Each row of R is roughly a mix of the hidden directions of one of 4 groups; one row fits no group.
R:
[[-24 -18   1  -5 -13   9   0 -16  16  18   6]
 [ -2  -2 -19   3 -24 -21   3  -7 -23   6   2]
 [-17  -9 -12  22  18 -18  13   2   5   8 -12]
 [ 11  26 -17  -5   0  -9  22  -4  -3 -11  15]
 [ -3  24  33   8  -6   1   9   5   3 -11   7]
 [ 27  12  -6   2   1   9  -1  20  -9 -23  -8]
 [ -4  27  13  24 -15   4  -1  -4   3 -15   6]
 [ 34   1   6  12  12  -7  -8   7   8 -17   5]
 [ 16   2  -7  -3   1 -25  24  13 -15   4  11]
 [  4  24  -3  -5  -7   9  32  -8  -3  12   5]
 [ -1  14  11  33 -19  -7   3   1  -3 -15   2]
 [ 23  23 -16  11   9   0  -7  11  16   0  11]
 [  6 -10 -15 -20  21   5  14 -14  15  -7 -13]
 [ -8   1   0  17  28 -14  12  -6  14 -17  -6]
 [-10  15  22   0   3  24 -11 -12  18  -5  -6]
 [ 17  27 -18   5  -2  -5   6  -6  -8  14  16]
 [  7   3   6 -27  23  14   1  -9  13  16  -5]
 [-23 -13  -2  17  20 -18  11  -4   3  -1 -13]
 [ 11  19   0  10  -6   0 -13   1 -11  30  14]
 [-33  14  -5  13   9  -7  -3   2  11  16   7]
 [ 19  12 -15  22  -4 -17  21  -7  -3  -7   2]
 [  8  -9   0 -16  -2  30  11  23   2  -3  -5]
 [ -1  -3 -13   7 -14  -9 -17  13 -21  21  14]
 [-21  12   2 -19  13  -8  -4   8   1  23  16]
 [ -7  20   4   3  -2  27  27  -3   3   5   6]
 [  7 -11  -8  -1 -20 -28 -10  -7 -21   2   1]
 [ 21   1   9   4  14  -7  -7  20  18 -22  -5]
 [-21 -30  -3  -7  -3   1  -7   8   1 -19 -11]
 [-23 -19   7  -7 -11  10  13  -2  -7 -17 -17]
 [ 14  24  14  30  -7  -2   4  -9   3   4   1]
 [  4 -14  21  -9  26   1  22  -6  -2   9   1]
 [  2  -1  13  -8  27  10  -1  12  17 -23  -1]
 [-36  -5   3   0 -18  16   3   5  -7   0  -4]
 [-20  -5   1  17  21 -27  -7  -7   5   1  -5]
 [-25 -10  10  -3  -2 -18  -1 -11  -5  26   8]
 [ 16   8  -9   5  -3 -11  -4   6 -17  31  13]
 [ -7 -13  21  -3  30 -14   6 -10  -2  12   2]
 [ -7   2   3  20 -21   6   5  21  -4 -26   0]
 [-26  -6 -13  16 -11  16  -4 -10 -16   8   9]
 [ 13  38  -1   7  -3   3   6  -9   0   7  15]
 [ -2 -27   5   2  -9   7  -3 -30  -4  14  -3]
 [ 20  20   5  -9 -14  -1 -22 -10  -3   2  19]
 [-17  -6  -3   3  13   9  -8 -26   3  25   6]
 [ -9  22  26  13 -15   0   1   8  -3 -14  11]
 [-18  -8  13   4   1 -33  11 -13   5   6   2]
 [  2  14  -2  -3  37  -4   1 -19   8   3   5]
 [-20 -10  18  -9  -8   3   2 -14  -5 -27 -10]
 [ 11  24  -8  18  27   0  -5   3  -8  -8  -4]
 [  9   6   4 -19  19  -3 -11   0 -25  20   8]
 [ -7 -13  25 -24 -10  14   1  -9 -11 -13  -2]
 [ 19  -3  -2 -14  17  11   7 -22  17 -14  -1]
 [  1  11 -29  17 -12  -5  13  -6 -17   6   8]
 [  7  -8  -3  18 -16  11 -15   5 -29  10  -8]
 [ 15   9 -17  -4 -21  12 -14  18  -3  16   7]
 [ 20  17  -6  19  23  -2  -3  -1 -12 -13  -8]
 [ -3  -2  18 -10  -9 -15 -15 -23 -16  14  10]
 [-30 -19   7  -1  -6  13 -17  -9  -8   8   1]
 [-23   0  -3  11  15   2  -5 -24   8  21   5]
 [ -1 -17  -2 -16 -10 -27 -17  -9 -13  10  -6]
 [-17   4  -5  19  11 -29 -17  -9   5  -2  -2]
 [ -4  19 -22  11 -17  -1  25   7  -9  -2   1]
 [-16 -11  18   1  30 -11   4  -6   7 -13  -6]
 [  2  -7 -10   0   3 -10  25  -3   6 -32  -8]
 [ -9   1  -1  13 -13 -13  19 -30  -8 -10  -6]
 [  7  -4  -2   1 -10  13  38 -12  -6  -4  -6]
 [-23 -23   9   4  16 -14   9  -4  -7  13 -11]
 [ 22   1  18   6 -23 -11   4   8  -9 -19   4]
 [ 11  18 -10   5  -4  13  -1  28   3 -21  -5]
 [-16  13  10  -5   9  28  18   5  16   2  -2]
 [-11 -15   4 -19   4   5   5 -26  21  11   8]
 [  2  -6  18 -12  26  15 -11 -12  15  11   2]
 [ 23  16 -11   0   3   3 -19  17   8  15  14]
 [ 11  15 -14   2  24  24  -4  -9  14  -8  -1]
 [ 23  17  -2   1  11  -7   7  16  -1 -27  -6]
 [-12  24 -15  12  18  15  -4   6  19  -3   3]
 [ 23 -11  20  -2  19   2 -19 -13   6   2   8]
 [ -6  26  -7  17 -15  14 -19 -10   0   2  11]
 [ 14  20  14  13   5  11  -8 -13   8  25  -2]
 [ -6   7  -9  17 -21  -2  11  22  -6 -22  -3]
 [ -4   3 -12  10 -13  10 -15  30  12  -1 -16]
 [  8  10 -15  -2 -14   8 -28  23   4   7   6]
 [ 28 -14   4   9 -14   2  -1  -1 -22 -13 -12]
 [ -9 -12  15 -11 -17 -15  -9  19   1 -17 -15]
 [  3   1  10  -9  32  14  -5  -1  23   6  -3]
 [ 32  16  -4  -8  -9  16   6   2   0   7  14]
 [  8  13  -1  16 -15 -20   9  14 -19   1  17]
 [ -1  15 -13 -27   2   4  -6   7 -11  16  21]
 [ -3  -6 -13  15  -4  29  -2 -16  20  -6  -6]
 [  8  -3 -13   3   5 -11  27  -8   8 -27  -9]
 [ 16  25  -7  -2  25   3   2  10   6 -18   0]
 [ 28  12  -2 -18  13   9  -6  13 -17  -6   1]
 [ -9 -14   0  -6 -27   8  18 -11 -19   7  -9]
 [-13  20  -3   5  33 -11  -1  -8   5  11   7]
 [  6  12 -14  -6  21   6   9 -20   3  25   6]
 [-17   4  -2   4 -21  -8  -1  17 -14 -22  15]
 [ 21   3  -1 -14  24  -7  -2 -17   8  19   3]
 [  3  10   1   9  32 -11  -6 -17 -15  13   1]
 [ -6 -33 -18  -2  -2 -13   4   7  -6 -13 -10]
 [ 34  -6   7   3  13 -10 -14 -14  -1   2  11]
 [ 15  22  -4  25  -6   3  -9 -12  -2  20   5]
 [ -8   1  -4   2  -1  14   6   7  12 -37 -12]
 [-33   6 -14   3 -15  12  14   3  -8   5  -3]
 [  5  12 -22  30   4  12   8   7  -1 -10  10]
 [-18   3 -33  14 -11  -3   5  -1 -15   6   2]
 [-13 -13  27  -9  18  -6   8 -17  -2 -14  -3]]

Which row in each list fits none of the groups? There is exactly one, and every other row fits one group, some only roughly.
  * Z529: [ -9   3  -8   9  11  18 -17 -13 -13  27   3]
  * Z567: [  7 -12   2  -6 -16   9  13   3 -18  31   0]
  * Z223: [ 19  21   9  -4  20  -6 -16 -16   8 -11   3]
  * Z152: [ 24   8   9 -20   4  17 -10  14   1   9  14]
  * Z607: [ 10 -24  -3   3   3 -23  22   6  -3 -14  -9]
  * Z641: [-12 -18  14  19  -3  13 -17  -7  13  -4 -18]
  * Z284: [  7   4   2   8  34 -20  -5   5  11  13   7]
  * Z4: [-17  17  -4  13 -16  15  -6  -4   6 -26   4]
  * Z575: [  0  -1   9   1  20  26  -4 -20   7  16  12]
  * Z31: [ 15   8 -23 -14   5 -18  20   1 -12   5  12]
  * Z752: [ -4  28  -4  -9   6  20  -4 -17  15 -11   5]
  * Z852: [  3  -7  27  20  -9 -18  10  16  -9  -5  -2]
 => Z223
  * Z127: [ -6  -6   2 -11 -32 -21   2  -3 -18  -1  -7]
  * Z803: [ -3  17 -15  24   5 -25  -3   3  -2 -11 -10]
  * Z27: [ 12   9  -9  16  30 -10   9   7  18   3   7]
  * Z594: [  8  -9  -4  -7   9  -5 -10 -28 -10  25  10]
  * Z729: [-15  15 -12   4   6  24  20  -8  -1  17   6]
  * Z919: [  9  23  -5  11  -1  -4  23 -11   7 -23   4]
  * Z549: [  6 -16 -16 -19  14 -12  23   0   2 -14  -6]
  * Z921: [-26   4  16   8 -16  13 -16   1   6 -17  -3]
  * Z495: [  4   1  -8   2 -33   3  12 -21 -17  -1   1]
  * Z361: [ 19   4  17 -13  13  15  20  -8   6 -17   7]
  * Z311: [ -3   4  -4 -10 -24  21 -21  12   0 -16  -1]
 => Z803
  * Z733: [-10 -14   2  10 -20  -2 -11 -17 -25  10  10]
  * Z390: [-13  -3  19  11  -5  33   0 -11  -4   2  13]
  * Z929: [ 11   2  23  -8  11  23   3 -18   4  14  10]
  * Z668: [-23  -9  -6 -28   2  14  -6   1   7 -19  -2]
  * Z254: [-11 -21  26 -22  13   9  -2   4  -5   0  -4]
  * Z586: [ -9  -4 -32   6  -7 -23  -4   4 -13   3  -9]
  * Z234: [ 18  15  -8  12  26  -1   4 -14   5 -18  -5]
  * Z162: [ -4  -1 -18 -13 -10 -20   2 -17 -16  21  -2]
  * Z402: [  6  -2   2  27 -15 -22  12  10 -13 -10   3]
  * Z182: [ -3  10 -17  14   6 -11  18   7  -3 -28 -10]
  * Z79: [  2  18  -6   1  -1  -1  23  -9   9 -31   3]
  * Z896: [-10 -22  13 -13  -2  15  25  -2 -11   4 -12]
 => Z182
  * Z46: [-28   5  -9   2  -1  14  -8   1  20  19  10]
  * Z966: [  1  30 -21  12   3  11  -6   2  15 -14  -2]
  * Z673: [ 10  21  -7  14 -11  10  28  -4  -7  -1  13]
  * Z282: [  4 -15   0   6   4  16 -11 -28 -13  21  -2]
  * Z116: [  2 -34   5 -10  16  -3   4   1   7   5 -20]
  * Z54: [  4  13   2  -8  -3 -22   9  27   7 -20   1]
  * Z165: [ -6 -25 -16  16  -4 -11   7  -3   1 -22 -14]
  * Z317: [-13   6   9   6  16 -13  -9  -6  13 -32  -5]
  * Z868: [  5 -11   9   2 -21 -17  17   6  11 -24  -8]
  * Z412: [  7  19 -14  15  10  -2  -6   7  21 -24   1]
  * Z100: [-14   1 -13  15  -8  27 -17   0  -7  18  -1]
  * Z811: [ -4 -19  12 -16 -17  11   6   0 -22  16  -6]
 => Z966
  * Z718: [ 20   7 -14  -7 -14  17   3  17  -3  23   5]
  * Z714: [ -9   4  -4 -11  13  14 -16  -6 -11  30  11]
  * Z716: [-14  10  -8  11  13   7 -18  -1 -16  27   5]
  * Z665: [ 22   9   0 -26  23   2   4  -3   9 -12   3]
  * Z726: [ -8  20  -5 -13  17  14  21  -1  15  15  -4]
  * Z129: [ -4  32   1   0 -12   7 -14   4  -9   9  21]
  * Z91: [  3  17  16 -22  15  13  -3  -4   6  21   8]
  * Z794: [ -4  10  -4  -8   5  13  14 -25  -5  27   9]
  * Z279: [  5 -17 -22  18 -11 -15  -9   6 -17  13   0]
  * Z111: [ -8 -20  13 -22 -13 -10   0  -6  -9  21   8]
  * Z214: [  5  29  -2   1 -16 -12  -8  -7   9  -6  23]
  * Z459: [-10 -16   3  -2  -1   8 -13 -19 -14  30   3]
  * Z554: [  7   7   4  -9  12  16 -16  -9   5  33   0]
 => Z214
  * Z652: [-25  -3   3  12   7 -13  -1 -12   7 -27 -10]
  * Z765: [-11  -5 -16  -2 -18   7 -23  25  -2   8  -6]
  * Z839: [ 26  11   4   3  17 -17   7   5  -8 -22  -7]
  * Z697: [  4 -21  -5  15 -11 -24   2  16 -19   6   1]
  * Z479: [ -8 -11  26  18 -12 -10   5  14  -1 -18  -8]
  * Z442: [18 17  4 12 19 21 13 -5 10  1 13]
  * Z403: [ -2 -20  16 -21  17  18   1  17  -3   4   0]
  * Z890: [ 13  -6  24 -13  11  -5   4 -14 -10  21  14]
  * Z683: [-18  -3   7   2 -19  -3 -18  21 -18   3  13]
  * Z721: [ 23   0   1  -9  26   6  -2 -25  -3  -4  -1]
  * Z189: [ 10   5  -5 -18   7  10  10   0  28 -22   3]
  * Z832: [-33 -15 -10 -12   0  -6 -14   4   0   6 -14]
  * Z294: [ -4 -13 -20  19 -13 -13   6   1  -5 -25  -3]
  * Z823: [ 15   8   4 -24 -19   4   3   8 -25  -4   3]
 => Z823
  * Z818: [  8  17 -24   0  -3 -18  18  17   1  -5 -11]
  * Z199: [  4  -4  10  -5  -5   9  -1 -30 -14  21  14]
  * Z744: [ 14  21   5  -8 -10  -8  33   4   1  -4  -3]
  * Z708: [-10  -7   4 -20 -20  -2  -7  19 -16  18   9]
  * Z147: [  7  -6   3   1 -41   5   1  11  -3 -11   1]
  * Z779: [  6  18 -24  21  -1 -11 -17   9  10   5   5]
  * Z291: [-20 -19  10 -10  12  10 -10  24   5  -7 -12]
  * Z895: [ 11   9 -13   2  12  14  -7  30  19   1   3]
  * Z768: [-23 -10  19  -2 -27  10  -4  -1 -13  -7   0]
  * Z458: [-10 -21  18 -13  -8   5  18 -13 -17  12  -5]
 => Z147
  * Z338: [-20  -3  -5 -15  20   6  -5  13  23   2 -14]
  * Z670: [-22  -4  -8  27  -1  10  -4 -19  13   9  -2]
  * Z892: [ 13  24  10 -17  19   8   8  -5   9  16   4]
  * Z649: [ -4 -18  14 -10  -5   1  21 -15 -18  19  -2]
  * Z326: [-12 -18  22  -9   3  -4  19 -15 -14  11  -8]
  * Z452: [  5  23  17  14  -1   3  17 -10  15 -19  -3]
  * Z617: [-13 -23   4 -28  -3 -15   8   9  -4  11  -5]
  * Z351: [ -5 -14  -5   9 -25  22 -12   3 -15  15  -5]
  * Z595: [ -4  10  32  12  -4  14 -17  -4   6  15  -2]
  * Z504: [ 10  13  -9   1 -32  12  11 -12  -3 -16   0]
  * Z659: [ -3   9   6  -4  -2  19  15 -23  -9  22  14]
  * Z80: [ -7   2   5  12 -10 -17  -8  17 -30  13   0]
  * Z400: [ 11  13  -2 -18  21  12  12 -18  17   2  -7]
  * Z404: [ -8 -27  -9  21  -6  -4  -3  -3   4 -18 -18]
 => Z617
  * Z342: [ -4   3   6   9 -20  16  11 -19 -20  10  16]
  * Z711: [-25 -22  13 -13  -9   5 -14   7 -12   3 -11]
  * Z982: [ 24  15 -14  11  11   6  24   3  12  -1   5]
  * Z640: [ 16   8  -6   3  20  17  16   9  18 -16   3]
  * Z300: [-10 -13  18 -16  -2 -14  10  24 -11 -10   7]
  * Z244: [  4 -24  13  -5 -21   7  -9  -2  -8  25   2]
  * Z128: [-20  -2  -6  20 -18  11 -21  -2  -2 -17  -1]
  * Z314: [  4  -2  19  -6  -3  -7  -8  17 -15  30   8]
  * Z950: [-10  -2   1 -16 -26  14 -24  10  -9  -5  -2]
  * Z651: [  4  16 -26  24 -16  -9   5  -2   2  -9  -3]
  * Z735: [ -7   7  13  15 -14 -11  15   9  -3 -30   3]
  * Z472: [-15  -7  16  -3 -18  17   1 -19 -16  13   9]
  * Z799: [  7   0 -18  -9  -5 -23  16   9 -20  -2  16]
 => Z244
  * Z289: [ -5 -17  11 -22 -20  16   1   4 -17  12  -4]
  * Z248: [-11   6 -12   1  27  11  -1  15  23  -4  -9]
  * Z467: [-32 -10  -3  16 -11  14  -5  11  -3 -13  -5]
  * Z112: [-16  -1  -7 -10  -3  22 -16   2  -5  28  10]
  * Z220: [  1  15 -13  22 -15  -8  11  -7   0 -27   3]
  * Z324: [ -2 -33   2  -5   1  -9  -8  17 -11  17  -6]
  * Z328: [ -1   6   1 -29  18  12 -16   3  13  15   3]
  * Z528: [-18  -9   2  -6 -27  11   4  -7 -10 -20 -13]
  * Z167: [33 10 18  2 14  1  7 -6 11 -4 10]
  * Z41: [ 17   7  10  20 -21   5  12   6  -6 -21   9]
  * Z870: [ 13  15  -4  22  10 -10   4   5   4 -28 -10]
 => Z328
  * Z658: [ -7   8 -18  16   3   1  12   2  14 -29 -11]
  * Z738: [-25  -7  -2  -9 -10  16  -9  -1   6  26  10]
  * Z749: [-14 -11  31  -4  -7  14  -7  14   5 -15  -3]
  * Z888: [ 16 -14   4 -18 -14   7  13   1  16 -23  -1]
  * Z830: [ 18  12   2 -14 -10   8 -29   9  -2   8  15]
  * Z663: [ 16   0 -11  13  -4 -26  24   6 -12  -6   4]
  * Z457: [20  3  1 14  8 28  3 17 16 -2 -5]
  * Z643: [ -9  -9  29   7 -18  19  -3   4  -5 -15   6]
  * Z543: [-12  12  -8  36  12  -4   2  -9  10  -7  -6]
  * Z848: [ -2 -10  15 -22 -22  15   8  -6 -19   8   1]
  * Z124: [-16   5 -20   9 -19   3  -8   0  -4 -27   7]
  * Z216: [ 21   2  15 -22 -11  20  12  -3 -10   5   8]
  * Z384: [ 20 -11   1 -33  -3  18  -5  -1  -6   3   5]
  * Z276: [  2  14  14 -17  18  12  20 -10  17  13   0]
 => Z457
  * Z679: [ -9  32   3  -8  -3  19 -11  -5   2   0  18]
  * Z905: [ -7 -25  12  -9  -3 -16   7  23 -13 -12  -2]
  * Z468: [  3  26  -5  19 -15  -1 -12   2 -12  11  18]
  * Z411: [-14 -13   0 -18 -18  19  -8   6  -1  23   9]
  * Z6: [  6  21 -12  16   7 -15 -23   1  14  -8   9]
  * Z762: [ -6   0   4  -6 -14  -6 -11  21 -28  19   5]
  * Z538: [ -2   2  14   6   0   8  16 -17 -26  18  14]
  * Z609: [ -2   2   9  -3   0 -22 -28  -5  -7  22   8]
  * Z106: [ 15  13   5   5  -4 -13   3 -24  -7  23  16]
  * Z559: [ 15  19 -26   5  16  -4  18   4  11   3  -1]
 => Z538
  * Z809: [13 32  6 -4  0 -8 20  3 -6  3 17]
  * Z900: [-10  13  19  19  17 -13 -18   2  13   1   8]
  * Z705: [  5   8   7 -12  21  15   3 -21   9  23   6]
  * Z190: [35 14  8  9  9  5 12 -6  4 -3 13]
  * Z719: [-19 -15   7 -14  -2   7 -26  21  -3   0  -6]
  * Z860: [-24 -10  23 -13  -9  10  -5  13   8  -9 -12]
  * Z192: [  7  15  16 -23  18   7  14  -1  19   5  -7]
  * Z331: [-22  -9  25 -16 -21   4   0   0  -5  -2  -6]
  * Z232: [ 17  16  14   3  10  16  18  11  19 -12  -1]
  * Z793: [ -3  19 -10  20 -12  -2  11  -7   4 -29   5]
 => Z900
  * Z689: [  9  13 -24  28 -14  -6  -1 -10  -6   0   5]
  * Z788: [  1   8 -28   9 -10 -15  11  -2  -8 -24   7]
  * Z990: [ -1  15 -13   2   6  16   2  24  -6 -26  -9]
  * Z685: [-12  14 -12  25  -1  22 -15   9  -7  10   0]
  * Z967: [ -3 -31  11  -3 -18 -13   4 -20   1   7  -2]
  * Z219: [ 15  -9  14   4 -11 -26  11   4 -13 -19  -7]
  * Z858: [  8  16  -6 -11   2  16 -13  29 -15   7   3]
  * Z179: [-36  -5  -6   1   6  22  -6   5   6   4  -5]
  * Z267: [-6 -9  4 -3 30  3 -3 26 14 -4 -7]
  * Z389: [-31 -15 -14  -4  -6   3 -16  -9  -8  11  -5]
  * Z937: [ 20  10 -23  -1  -2 -23  10 -11 -10  12   2]
 => Z990
  * Z977: [ -5 -25  17  15  -2  -9   5   7   3 -19 -17]
  * Z583: [-18 -19  30   0  -5   8 -14  12   1   2  -7]
  * Z161: [  2 -27  22 -14  -8 -11  -2  -7  -6  18   2]
  * Z602: [-19  -6   6 -12 -20   4 -29   5  -8  -9  -5]
  * Z672: [-28   2 -11  17  -3  26   3   9   1  -5   3]
  * Z378: [-31   1  -7   6   1  12  -7  -8  16  20   7]
  * Z132: [ -7  -7 -11 -13 -29  18 -13  15  -8   0  -6]
  * Z391: [ 22 -14   6 -24 -14   6  10   1   9 -17  -2]
  * Z933: [ -2  -2  -8  -3  -1  23 -20   0 -18  26   5]
  * Z701: [  8  12  10 -14   9  12 -14  -5   4  32   5]
  * Z965: [ 16   7  -3  -6 -28   7   2 -10 -15  21  10]
  * Z101: [ 21   5  11 -20   7 -19   8  13  -6 -19   0]
  * Z141: [-19 -13  27  -4  -5  13 -20  11   1   2  -4]
  * Z992: [  8 -20  19 -24 -11 -19  11  -2  -3   0   1]
 => Z161
